Here are some points:
[-21  25 -62 -29 -24  10  44  -2  17  11 -14  12  -9  16   7  10  20  10
  22 -28  26  -2   4  14 -18 -11 -10 -23  -5 -45 -14  -3]
[ 26 -25  52  15   5  10 -65  40 -27  10 -13 -28 -31 -18  -1   7  -5  -6
 -15  17 -19  -6  -4 -27  44  -5  22   0 -16  31  -2  25]
[ 38  32 -23  10 -42  22 -20  39 -30   3 -29 -19   5  11  -7  53  24  47
  26  -3  11 -17  35  22  54 -17  -3  -3 -31 -14   0  24]
[-33  31 -76 -38 -38  21  46  -1  24  17 -14  23 -15  27   9   4  17   9
  22 -33  27  -1   1  13 -25  -9 -18 -29   0 -69 -15  -3]
[ -9  35 -72 -29 -42  24  23  19  10  10 -27   1 -12  23   2  22  24  19
  17 -29  23  -8  16  21   1 -18  -5 -28 -13 -57 -15  13]
[ 24 -23  52  29   5  19 -72  44 -31   8 -13 -34 -27 -16   0   6  -2  -1
 -17  13 -20   3  -9 -33  47  -7  20   7 -19  29   7  27]
[ 10  -7   0  10   6 -10 -11   0  -9  -7   0  -9   9  -6  -5  16  -6   4
  -1  11  -2  -2   5  -1  10   3   1  11   2  21   3  -1]
[-40 -31  27 -11  27  10   5  -8  27  16   7  -2 -38 -15  17 -48 -16 -53
 -33   2  -7  22 -44 -33 -44   1   7 -24  20  -9  -4   1]
[ 15 -12  37  23  36 -42   7 -40  -6 -28  32  20  50 -15  -6  -4 -27   5
   1  28 -20  -9   9  14  -5  12  -2  42  18  55  13 -22]
[ 14  -3  26  15  16 -21  -6 -16 -10 -19  14   4  29 -22  -6   5 -12   5
   2  18 -11  -7   7   8  -4   9   1  25  11  32  13 -12]
[-44  -6 -44 -32 -23  49  22  23  33  39 -22   2 -62  24  22 -27  16 -33
 -17 -35  26  25 -30 -21 -34  -5   3 -52  -7 -71 -22  14]
[ 34  46 -68 -18 -63  25   5  33 -24   3 -37   2  18  27 -16  70  33  57
  47 -22  22 -30  43  45  45 -25  -8 -15 -25 -37  -9  19]
[-39  -2 -32 -30 -15  33  28  17  32  35 -16  10 -49  11  17 -32  11 -32
 -15 -27  18  22 -30 -20 -38  -7   3 -41   4 -57 -17   2]
[ 28  39 -38  -7 -46  18  -2  24 -20   6 -25  -8   7  15  -7  41  25  48
  29 -13  17 -23  28  26  40 -17  -8  -8 -15 -20  -4  19]
[ -8  -7  -3  -9  -8  17  -2  11   9  19 -10  -4 -24   4   5 -11   3 -10
  -8 -10   0   4   5 -12  -4   2   0 -21  -6 -16  -1   7]
[  4  -8  17   4   3   0 -18  10  -5   4  -3 -12 -13  -8   6  -6   1  -5
  -9   4  -5   3  -6 -13   6   2   7  -5   3   5   2   6]
[-21  32 -67 -33 -27  16  50  -2  23  11 -13  16  -7  24   6   9  17  14
  15 -28  25   1   8  14 -26  -7 -14 -25   3 -53 -13   1]
Then 16 other points, each followed by its number:
[ 17 -29  69  20  14   5 -68  29 -27  12  -5 -31 -23 -25  -5  -4  -7 -13
 -21  21 -27   3 -10 -28  38   3  24  -8 -17  41   5  19] 0
[  4  -7  30   9  13  -2 -19  -1  -2  -1   7  -5  -3  -4  -2  -7  -6 -12
  -9   4  -9   6  -4  -8   0   6   6   2  -3  14   4   3] 1
[ -4 -33  66  26  57 -48  -2 -46   4 -21  43   8  31 -23 -11 -32 -35 -27
 -20  35 -28   7 -10 -16 -28  19   4  36  20  54  18 -29] 2
[ 51  58 -64  -4 -58  14   2  24 -34  -8 -24  -5  42  20 -23  83  27  82
  56 -10  17 -43  62  60  66 -24 -15   8 -29 -13  -3  15] 3
[ 12 -52  96  40  53 -20 -64  -6 -13  -6  30 -19  -5 -34  11  -6 -30 -33
 -37  40 -40  15 -23 -38  10  18  22  26   3  62  18   2] 4
[  3 -23  57  23  33 -22 -20 -17  -4  -9  25  -4   7 -18   0 -24 -22 -24
 -17  26 -20  13 -13 -15  -8  12   8  20  13  43   9 -10] 5
[ 30  31 -45   1 -45  15  -3  25 -24   2 -26  -8  14  13  -7  51  28  48
  34 -11  15 -28  31  31  50 -11  -8   7 -24 -18  -3  14] 6
[ 26 -34  76  37  27 -12 -65  22 -30 -14   6 -24  27 -29  -5  10 -17 -11
 -16  31 -26  -3  -5 -21  36   4  17  23 -10  63  13  12] 7
[-33  -1 -43 -33 -20  30  15  10  26  24 -18   7 -46  10  15  -3  13 -20
  -8 -26  17  14 -18 -16 -29 -11   1 -49  -5 -51 -15  13] 8
[ 36  18 -33  -4 -30  17 -14  25 -26   0 -24  -8   4   1   2  44  13  35
  23 -15  14 -18  20  18  36 -15   0 -11 -25 -14  -4  19] 9
[  6 -15  42  23  34 -28 -19 -17 -14  -3  19  -5  20 -17  -3   1 -17  -2
  -7  23 -20  -5   3  -6   7   9   3  29   4  41  11  -7] 10
[-31   5 -27 -21  -6  12  36  -2  27  13  -4   6 -25  16  10 -22   8 -18
  -5 -11  16  11 -10  -8 -40   2  -1 -23   6 -37  -9  -8] 11
[ -3 -34  26  25  48 -32  -6 -29  -3 -16  32  -3  12 -24 -10 -31 -27 -31
 -18  24 -20  20 -21 -22 -15  21   3  29  20  52  14 -14] 12
[  5  35 -67 -23 -38  22  28  13   1   9 -16   6  -4  24   2  19  27  26
  26 -27  23 -11  16  24   4 -14 -11 -18  -7 -46 -11   6] 13
[ 27   8   9  17  17 -33  15 -25 -10 -33  24  11  52  -7  -9  12  -9  26
  16  19 -12 -15  22  31   8   9 -10  38   5  39   8 -18] 14
[  7 -35  66  28  50 -38 -17 -35  -6 -22  34  -2  42 -27  -6 -22 -31 -15
 -11  36 -33   6  -7 -12  -4  19   4  34  15  62  15 -19] 15
Which of these numbered points is nearest to each point below, looking only along the 3 directions in which the first points spread most? Its number follows each.
[ 17   6  11  19  23 -35   6 -30 -10 -30  22   5  50 -11 -11   6 -18  17
   7  21  -9 -16  16  20   2  10  -6  29   7  37  10 -18] > 14
[ 30  33 -38  -4 -36  11  -3  21 -23  -2 -21  -7  12  11  -1  46  22  47
  30 -10  12 -21  32  31  51 -17  -7   2 -21  -9  -6  19] > 6
[ -7 -50  91  27  67 -37 -21 -46   0 -11  38  -8  12 -31   6 -48 -34 -47
 -38  32 -34  21 -32 -35 -26  29  11  30  22  58  13 -17] > 2
[ 18   3  23  20  36 -52  10 -51 -11 -38  35  15  67  -9 -11   3 -17  21
  11  28 -18 -21  19  21   2  14 -11  53  18  56  15 -27] > 14
[  5  -1  -1  13   3  10 -21  17  -8   6  -8 -15 -16  -4   4   2   2  -4
  -5   2   0   1  -5 -30  15  -8   9  -7  -5   5   5  13] > 1
[ 20 -32  76  33  30  -3 -47   5 -21  -6  14 -23   1 -29   1  -7 -26 -12
 -14  32 -26   4  -8 -24  27   7  15  21  -2  52  15   7] > 7
[ 18 -39  77  33  34 -16 -65  11 -25 -11   8 -24  -4 -29  -5 -15 -19 -21
 -19  32 -29   2 -10 -26  20   9  23  20  -8  60  14   7] > 7
[ 19  -3  31  22  34 -45   8 -46  -2 -34  38  11  53 -11 -12  -7 -24  10
  -2  29 -14 -19  12  13  -9   7 -13  40  12  52  11 -25] > 14
[  8 -54 108  40  62 -21 -62  -1 -19 -11  11 -10  -9 -33   6 -34 -29 -41
 -38  41 -36  17 -26 -39   8  22  22  22  -3  74  15  -6] > 4
[  4  -9  14 -17  -2  15 -23  17  -6   6  -9 -10 -14  -4   0  -1   4  -6
  -5   4  -1  -4  -6 -11  14  -2  10  -3  -6   4  -2  12] > 1
[-51  34 -99 -52 -19  -7 117 -55  55   2  12  45  20  37   4 -16   7   3
  12 -42  34  -1  -3  31 -71   1 -23 -11  27 -70  -9 -36] > 11
[ 24 -27  64  29   4  18 -62  62 -28  11 -16 -37 -35 -24   1   6  -4 -13
 -17  15 -28   8 -10 -31  45  -8  26 -12 -16  35   6  27] > 0
[ 29  54 -62  -8 -36  -3  46  -7 -10 -18 -12  12  45  27 -16  43  20  54
  42 -12  16 -35  34  48  20 -10 -16  14  -8 -14  -3 -10] > 6
[-18  15 -47 -26 -28  29  18  20  18  25 -26   3 -34  17  11   2  21  -3
   6 -25  19   5  -5  -3 -14 -11  -3 -32 -12 -52 -19   7] > 8
[ -31   82 -127  -59  -73   26  123  -16   41    5  -19   42   21   62
    3   36   38   59   55  -59   61  -18   30   63  -37  -14  -39  -27
    1 -108  -20  -14] > 13
[-11  17 -50 -19 -26  11  32   9  13   6  -9   8   4  18   5  21  18  17
  19 -19  25  -6   9  14  -5 -10  -6 -13  -6 -38  -8   1] > 13
[ 12 -23  61  32  53 -48  -9 -38  -7 -31  34   3  48 -23  -7 -15 -32  -4
 -10  38 -25  -4   7   0  -1  19   1  41  14  68  13  -9] > 15
